In the rows, zero is written as 128.
Families of rows that turns and mirrors carry onto each other, the same ones carrying the whole set onto itself: the rest of each named row's family, in list order:
9 families of 4 rows:
K971: [114  97 133 169 127 104 104 120 121 145 135 159 124 151 121 122 118 101
 131 115 130 125 111 147 127]
K485: [110 101 136 156 128 108 127 136 134 148 127 138 153 144 115  99 124  95
 139 101 136 133 123 142 106]
K489: [124 156 147 148 146 133 144 121 128 110 117  82 136 133 110 107 157 162
 139 137 138 129 144 146 145]
K674: [116 117 139 137 123  75 113 126 110 118 130 143 139 157 127 105 110 111
 148 127 144 119 117 132 131]
K381: [119 133 126 110 103 160 101  96 147 126 133 121 113 126 160 132 145 122
 118 157 154 132 136 104 143]
K139: [110 112 150 155 143 105 127 118 128 122 129 128 134 157 124 108 105 108
 137 104 147 157 118 141 116]
K595: [109 132 119 111 121 151  99 122 119 163 106 108  99 121 119 137 148 117
 114 161 152 145 131 130 147]
K962: [133 124 153 109 134 147 101 106 122 130 119 130 103 129 132 141 148 102
 113 167 142 142 125 110 165]
K632: [107 137 109 129 106 148 110 111 136 146 121 127 120 101 157 136 157  98
 121 166 149 148 129 122 133]
K311: [131 139 156 137 129 147 169 132 129 126 148 113 110 128 116 132 179 166
 127 129 125 115 148 117 134]
K537: [132 135 111 115 128 147 115 122 149 150 115 138 103 118 144 143 137 103
 110 168 159 138 145 111 150]
K954: [117 108 143 161 118  94 102 111 119 145 129 153 120 136 117 108 110 107
 132 107 127 137 117 123 127]
K199: [130 127 156 111 112 150  93 121 153 144 123 131  96 117 123 143 145 110
 113 170 138 129 127 110 136]
K259: [140 131 140 127 114 152 115 118 132 151 113 133 108 127 130 127 140 114
 109 158 153 169 120  86 134]
K344: [130 157 103 120  94 121 153 152 102 156 138 138 145 116 137 152 124 134
 113 134 112 126 108 149 113]
K270: [119 156  92 127 108 133 139 146  99 151 132 124 125 128 167 153 127 145
 119 133 114 131 133 134  94]
K232: [143 146 114 123 114 135 163 175 101 126 136 147 143 119 159 140 130 142
 113 128 113 130 118 141 115]
K989: [126 131 127 173 144 111 105 138 136 118 129 126 143 163 130  95 128 115
 145 113 128 146 112 146 128]
K475: [135 135 121 123 108 122 157 155 109 135 139 138 142 108 138 156 109 130
 123 111  99 111 123 114 104]
K897: [118 142 158 134 127 143 172 127 117 124 141 108 125 139 108 132 168 165
 114 139 140 121 160 114 144]
K80: [119 150 158 123 167 141 154 122 141 127 151 120 139 139 125 116 175 156
 115 144 129 111 142 139 137]
K624: [123 172 158 137 137 141 141 134 135  99 141  96 103 148 129 130 160 160
 131 126 135 117 132 139 120]
K818: [124 150 159 151 135 147 159 130 131 106 116 126 130 144 106 114 171 162
 139 148 132 111 145 145 125]
K141: [109 114 134 148 132 114 116 121 129 121 108 135 145 127 123  80 120  90
 147 116 117 138 130 137 117]
K24: [118 135 167 146 137 140 158 138 123 105 138 112 128 128 112 139 161 170
 115 140 138 104 121 132 152]
K679: [125 171 172 151 138 142 151 133 127 124 130 108 111 143 117 131 159 157
 134 142 158 106 146 126 133]
K685: [145 135 110 135  99 139 149 136 118 153 129 145 137 107 140 164 123 154
 142 109 117 120 116 152 110]
K832: [126 144  94 150 102 138 154 162 110 134 139 140 149 128 168 142 125 131
 111 113 120 119 118 130 136]
K40: [122 142 100 118 117 137 137 131  81 148 141 133 141 124 148 138 121 132
 139 127  92 118 111 131 102]
K513: [148 139 117 121 115 129 146 148 113 137 135 144 141 134 141 143 116 153
 104 111  87 119 136 143 103]
K867: [132 154 137 158 135 146 151 116 122 119 134 110 132 125 117  97 150 180
 128 138 125 103 136 124 151]
K189: [122 128 130 102 125 135  92 114 138 137 100 135 107 107 127 139 136 111
 109 157 165 148 126 132 139]
K766: [117 113 124 145 130 109  96 122 131 134 151 125 125 155 110 102 128 120
 156 104 135 158 110 133 144]
K111: [141 125 111 118 108 123 144 144 105 130 133 140 160 133 143 149 127 148
 112 104  98 106 121 145 119]
K261: [139 129 143 114 116 136 110 104 134 115 121 131 104 114 117 142 148  90
 123 166 148 144 122 110 154]
K41: [103  86 141 146 141 107 103 141 121 135 121 152 139 152 109 113 113 116
 132 114 129 140 127 125 137]

Same family as K513: K971, K897, K261
Same family as K679: K485, K232, K189
Same family as K475: K199, K24, K41
Same family as K962: K311, K954, K111
Same family as K685: K674, K259, K80
Same family as K141: K595, K624, K832
Same family as K537: K139, K344, K818

